(in the rows, 128 means zero)
Each row of R is roughly a mix of the hidden directions of one of a few groups.
R, 128 rows:
[[152 181 138 140 131  97 100 116 102 124]
 [130 139  91 100 130 134  87 119  87 150]
 [124  76 138 111 162 110 103 112 149 109]
 [ 83  99 100 101 148  95 119 142 118 125]
 [122 159 139 124 157 114 130 137  66 114]
 [167 109 117 143 137  82  94 152 140 123]
 [112  98 172 129 144 161 127  91 147 138]
 [152 109 116 120 100 136 119  93  79 152]
 [151  92 133 123 116 148 143 186 125 112]
 [115 135 138 156 127 105 130 130  85  75]
 [152 169 170 110 119 135 159 103 116 123]
 [104 155 142 125 141 121 193 128 142 136]
 [153 126 149  75 135 114  84 115 132 126]
 [122 120 119 103  68 119 135 103 162 128]
 [172 109 117 135 183 142 134 140 112 136]
 [117 164  89  91  91 147 116 138 126 131]
 [152 120  78 135  95 130 122 110 164 148]
 [ 94 128  75 127 108 136 150 165 130 129]
 [151 113 109  85 154 119 102 136 165 106]
 [165 170 139 146 138 103  96 123  98 131]
 [ 95 136 117 150  81 134 116 170 117 139]
 [106 146 106 151 100  93 116 140  83 118]
 [162 104 111 142 119 168 153 167 128 115]
 [146 121 137 124 141  83 115 148 181 144]
 [134 101 149 101 131 143  81 162 155 124]
 [ 66 107 124 131 150 136 141 120 151 102]
 [118 165 158 117 121 100 151 125  93  94]
 [144  88 132 181 103 106 131 141 136 140]
 [ 84 170 125  96 114 130 100 150 122 123]
 [109 137 133 132 149 162 115 189 111 129]
 [137 141 151 157 153 129  96 158 115 172]
 [ 91  88 121 118 118 147 151 156 157 152]
 [145 107 134 146 158 153 161 160 146 164]
 [152 111 143 131 120  96 151 103 182 129]
 [156 129 128 120 110 145 142 142 157  68]
 [118 125 111 146  94 100 155  90 157 153]
 [147  93 122 124 119 172 124  86 148 107]
 [108 173  98 129 177 132 130 150 125 123]
 [ 95 138 137 113 159 108  94  96 122 162]
 [146 139  90 127  88 106 116 168 133 151]
 [ 92 140 106 135 157 115 130  78 123 155]
 [135 137 101 137  85 113 102 140 105  84]
 [131  97 172 142 158 162 120 101 130 147]
 [ 85 105 100 150  84 149 139 125 120 135]
 [143 128  98  69 132 145 130 100 135 106]
 [101 138 152 123 120 122 183  89 131 142]
 [141 111 161 134 115  98 149 114  96 172]
 [159  98 145 137 105 155 112  83 134 148]
 [145 130 104 134 101 117 156  76 102 108]
 [135 137 123 106  94 105 140  73 153 114]
 [103 118 156 158 120 143 186 121 135 141]
 [138 158 118  86 151 158 135 124  85 122]
 [107  66  98 153 137 130 130 112 118 128]
 [116 139 111 135 170 160  90 119 140  92]
 [135 120 147 101 163 151  92 147 105 162]
 [137 121 122 143 112 118  73 121 177 131]
 [ 98 155 131 105 145 143  88 166 109 118]
 [100 151 135 157 154 121 133 156  91 163]
 [156 126 100 147 105 147 123 100 163 165]
 [104 151 112 112 138 118 144  91  99 173]
 [109  84 134 125 138 106  76 142 146 130]
 [110 129 158 132 188 134 119 132  94 118]
 [ 75 140 173 125 114 131 116 125 134  99]
 [169 125  89 119 110 144 140 103  90 141]
 [146 135  93 102 154 118  77 143 115 142]
 [136 151 140  94 111  72 129 136 147 106]
 [191 131 119 117 154 127 159 114 132 113]
 [119 105 173 141 162 151 108 161 142 120]
 [181 153 138 137 121 156 106 122 119 162]
 [ 99 143 108 127 138 143 123 141  88 180]
 [138 128  76 133 131  96 117 145  86 145]
 [166 130  91 135 119 137 134  97  95  95]
 [151 116 144 121 143 131  77 159 113 164]
 [174 103 151 153 110 104 104 139 116 154]
 [148 125 113 190 116  99 105 144 128 129]
 [119 129 157 165 126 125 170 148 167 110]
 [145 118 135 123 153  80 109 135 167 159]
 [124 180 141  98 140 120  98 160 148 127]
 [134 115 111 147  95 120 141 144  99 183]
 [130  81 139 106  97 119  83 115 128 137]
 [121 139 162 115  88 145 169 107 148 109]
 [106 103 158 163 127  93 111 125 151 159]
 [186 146 131 153 100 124 142 148 117 149]
 [ 78 153 125 132  82 132 145 146 133 149]
 [125  81 113 139 146 164 138 165 131 152]
 [127 147 164 135 181 144 100 115 135 104]
 [104 155 129 128 114 152 178 118 104  95]
 [142  80 155 121 166 104 113 104 134 116]
 [ 96 139 153 133 166 102 158 146  96 136]
 [131 113 161 117  94 100 169 138 119 160]
 [ 95  96 164 118 139 150 156 140 155 105]
 [113 143 123 152  86 101 135 164 128  91]
 [141 161 135 145 120 112  84 159 133 166]
 [142 112 128 122 130 162 164 171 111  94]
 [102 104 114 119 125  77 148 145  99 154]
 [ 83 123 165 143 135 100  89 124 112 135]
 [149 156 156 136 126  97 127  85  91 127]
 [146 126 109 139 122 138 173 147 175 101]
 [102 130  93 124 104  79 154 119 126 104]
 [152 144 158 186 124 142 117 131 142 103]
 [151 117 157 121 181 129 130 112 118  89]
 [187 149 134 130 156 122 162 131 139 115]
 [108  85 139 133 156 179 133 127 149 132]
 [129 119 135 167 138 157 130 108  86 166]
 [123 107 188 102 142 141 120 158 123 141]
 [123  83 151 102 107 116 167 101 138 132]
 [123 136 152 140 155 102  80 132 103 161]
 [145 140 118 135 152  92 140 173  88 134]
 [ 99 152 155  95  99 125  86 142 142 133]
 [ 97 150  99 151 155 155 143 122  93 106]
 [ 73 147 145 117 111 160 104 134 105 120]
 [115 133  82 102 107 154 124 101  91 138]
 [167 136 127 101 155 112 114 153 170 110]
 [165 163 134 137 119  92 117 103  90 124]
 [132 160 134 133 114 138 107  80 172 115]
 [104 128 138 123 125 192 147 108 102 128]
 [118 117 151 102  93 101 158  85 135 123]
 [114 143 109 149 110 112 122 133  70  95]
 [122 172 159 126 116 130 139  93 140  87]
 [153 132 153 156 172  96 115 159 139 133]
 [151  91 163 113 132 148 108 110 170 128]
 [115 183 164  95 112 138 132 115 120 127]
 [100 129 132 133 130 185 158 124 100 150]
 [176 149 101 164 115 124 105 134 106 145]
 [130 134 108 170 129 120 168 104 106 164]
 [164 124 110 149 114 176 130 113 165 140]
 [128 112 148 130 114 144 181  84 126 109]
 [109  95 154 145  87 153 122 103 151 148]]
Which three rows in each list fit none of the groups? Every other row fits one group, some only roughly. Give them in the order they come.
- k6: [164 143  93 140 136 157  90 126 130  96]
- k972: [115 170 127 107  95 105 144 145 161 102]
- k320: [112  83 143 105 163 114 102 148 112 106]
- k661: [151 119 104 150 116 135 110 173 125 173]
- k511: [ 90 107 144 147 118 110 135 120 176  97]
- k905: [118 149 131 126  76 131 103 116 166 154]
- k369: [166 127  84 136 136 159 101 137 131  98]
- k576: [115 128 134 136 158 148 166 150  85  99]
- k188: [130 122 131 154 102 166  99  93 119 163]
- k614: [162 130 160 106  95 111  94 114 110 152]
- k62: [105 122 102  88 162 125 120 171 115 118]
- k903: [138 119 142 121 147  73  95 105 150 146]
- k319: [130  93 123  95 157 101 133  88 147 109]

k320; k62; k319
- k889: [138 164 107 106 150 149 173 113 136 101]
- k706: [123 134 184 129 121 106 151 156 112  96]
- k563: [160 121 148 155 161 162 105  99 107 129]
- k309: [118 175 115 119 142 139 160 156 161 104]
- k529: [167  99  98 121 110 111 135 173 124 145]
- k997: [160 155 111 136 131 172 119 133 113  85]
- k853: [104 119 116  98 123 104 154 156 105  84]
- k261: [122 123 126 160 146 112 126 194 114 134]
- k739: [ 98 128 142 148 119 143 104 190 135 130]
- k72: [121 189 155 135 159 108 119 111 132 132]
- k801: [119 146 109 132 116 108 171 108 174 104]
- k525: [124 135 162 117 150 114 166  90  99 151]
- k978: [135 122  74 152 113 149 133 123  89 149]

k72; k801; k525
- k139: [151 146 178 147 125 158 163 118 129 142]
- k143: [129 184 110 152 137 134 142 151  97 147]
- k523: [156 143 106 155 112 151 160 160 115 161]
- k279: [115 129 142 119  96  90 109  77 144 116]
- k125: [144 111  81 140 184 124 129 120 117 121]
- k819: [146  97 126 122 103  96 108 162 125 169]
- k439: [122 151 123 104 112 111 138 111  72  96]
- k657: [ 90 100 103 125 106 135 135 134 151 175]
- k129: [118  78  92 116  97 145 131  99 118 124]
- k214: [102 129 138 157 110  77 102 160 130 129]
- k871: [153 122 114 132  87 129 136 157 179 113]

k523; k439; k657
- k292: [157 113  89 138  87 147  93 137 114 130]
- k734: [139 175 108 131 101  99 110  88 126 125]
- k391: [134 148 104 121 116 146 193 143 138 144]
- k518: [184 110 129 170 125 120 151 144 130 142]
- k702: [128  98 137 110 181 157 152 114 150 126]
- k134: [146 102 106 141 100 127 129 170 174 124]
- k761: [ 84 117 137 155  91 128 120 155 163 129]
- k998: [143 136 118 110 187 150 127 139 104 157]
- k935: [ 99 171 154 146 115 126 121 129  96  91]
- k546: [154 123 140 124 191 134 162 123 124 142]
- k820: [134 142 105 137 160 135 177 159  97 128]
- k353: [120 113 165 109 163 133 168 147 161 131]
- k422: [ 85 136 135 124  74 145 101 119 119 114]
- k490: [135 133 154 129 161 142 128 177 147  90]

k702; k935; k353
- k367: [147 129 105 114 134 148 144  71 101 150]
- k881: [119 139 175 140 160 114 139  92  96 134]
- k286: [ 79 149 168 121 143 118 124 123 104  99]
- k900: [135 139 107  74 132 108 136 100 130  90]
- k718: [188 118 120 166 117 116 122 109 112 140]
- k648: [139 159 164 144 117 118  85 102 133 157]
- k496: [165 135 117  95 122 116 112 121 184 127]
- k954: [129 129 154 157  84 123 113 129  91 162]
- k724: [159 116  80 139 105 158 148 136  99 128]
- k356: [147 141  74 147  98 130 144 134 153 154]
- k142: [141 143 182 131 128 170 150 114 148 120]

k900; k718; k356
- k75: [ 91  91 109 125  99 129 135 170 105 134]
- k590: [165 101 100  99  96 119 131 125 152 100]
- k20: [159 125 161 128 131  89 110 160 130 164]
- k244: [ 89 128 151 126  87 107 151 121 131 166]
- k394: [159  74  99 102 118 133 123 103 130 119]
- k362: [128 159 153 137 144 135 105  91 127 177]
- k303: [190  95 127 154 128 109 123 135 121 143]
- k601: [ 99 129  68 141  99 132 129 132 101 119]
- k533: [144 150 116 159 146 132 127 147  77  95]
- k423: [131  98  98 137 137 183 115 130 159 118]
- k73: [154 119 112 133  77 104 169 144 136 118]
- k241: [ 69  90 129 120 141 127  98 116 130 117]
- k827: [132 122 177 112 145 167 130  88 118 133]

k75; k601; k827
- k280: [124 162 105 117 106  86 130 129 120  81]
- k110: [125 150  70  92 120 153 129 120 110 130]
- k748: [108  81 120 115  98 148 144  87 123 115]
- k476: [140 118 104 140  87 101  79 145 143 127]
- k480: [123 113  71 116  94 123 113 144  98 139]
- k256: [142 115 122 145 121  62 122 110 138 154]
- k781: [146 115 144 143 166 167  94 158 116 139]
- k836: [107 161 100 150  97 143 124 148  96 157]
- k790: [115 153 107 172 126  88 124 142 163 116]
- k250: [112 150  96 104 168 124  88 153 136 127]
- k689: [102 113 122 126 123 183 173 141 132 136]
- k976: [131 160  91  86 116 154 135  93 126 122]
- k880: [ 80 145 116 125 137 145 155  94 110  97]

k480; k790; k689
- k560: [126 129 132 138 182 128  86  91 134 122]
- k642: [145  95 144 152  98 104 128  93 158 106]
- k111: [158 139  96 131 144 125  81 109  92 116]
- k385: [107  99 181 167 134 125 112 140 123 117]
- k489: [165 107  98 131 143 150 155 105 102 157]
- k554: [107 106 127 148 105 155 114 143 125 184]
- k982: [181 126 121 125 128  94 140 120  86 115]
- k74: [111 135 128 101 103 166 113  92 106  94]
- k929: [139 148 137 125 136 141  66 140  93 142]
- k11: [ 60 153 116 124 125 152 135 122 128 115]
- k9: [180 154 119 148 113 168 145 131 116 116]
- k5: [105 163 109 151 119  98 140  82 143 115]
- k253: [185 124 106 134  91 135 119 157 125 142]
- k721: [143 178 126 128 133 111  80 134 154 111]

k560; k111; k929
- k943: [158 101  85 155 137 133 125 124  89 146]
- k909: [156 152 122  85 153 119 132  93 136  96]
- k229: [115  98 120 134 112 169 152 170 156 124]
- k613: [155 130 127  95 139 145  82 164 105 123]
- k845: [149 140 138 111  97 137  88 128 166  93]
- k168: [ 80 144 131 131  89 168 129 150 118 130]
- k458: [122 124  79 115 127 142 119  97 141 175]
- k980: [105 110 112 111 131  94  99 162 129  86]
- k539: [148 122 109 172 124 160 164 109 138 155]
- k814: [147 159  82  89  99 121 133 118 129 112]
- k233: [ 84  95 112 152 148 134 133 164 106 141]
- k112: [100 113  93 109 105  85 136 158 131 147]

k229; k233; k112
- k175: [165 164 150 148 133 117 112 144  83 127]
- k105: [ 92 145 135 104 154 141 143  76 132 145]
- k273: [101 100 150 119 126 175 126 156 110 158]
- k877: [134 100 124 161  79 137 150  92 120 123]
- k491: [ 64 152 124 143 148 142 144 123 112 117]
- k627: [135 156 137 116 113 171 152 107  87 109]
- k855: [158 126  89 157 119 163 117 101  98 130]
- k345: [108 106 170 128 163 135 140 159 114  97]
- k937: [140 138  95 126 193 116 114 146 129 123]
- k50: [ 74 153 120 122 131 153 138 113  94 105]
- k29: [149 121 151 120 137 109 115 177  83 141]
- k418: [ 95 156 154  86 146 132 125 124 159 103]
- k741: [133 129 139 111 179 150  89 125  97 114]

k273; k627; k50
- k623: [ 80 145 162 121 108 123 137  92 143 150]
- k32: [112 137 167 127 113 179 136 110  95 139]
- k17: [145 133  69 116 101 133 124 152 146 102]
- k99: [141 127  60 136 102 148 123 140 125 116]
- k411: [145 113  71 125 114 142 121 169 144 121]
- k334: [156 128 152 150 119 163 138  78 115 109]
- k729: [127  76 145 136 145 172 126 131 143 155]
- k767: [116 127 176 141  99 157 134  85 134 134]
- k424: [102 115 124 173 171 126 165 127 132 116]
- k56: [108 123 174 128 149 161 154 109 147 156]
- k269: [131 104 177 128 128 138 114  82 143 154]
- k34: [115 147 160 140 140  89 132 150  97 165]

k32; k334; k767
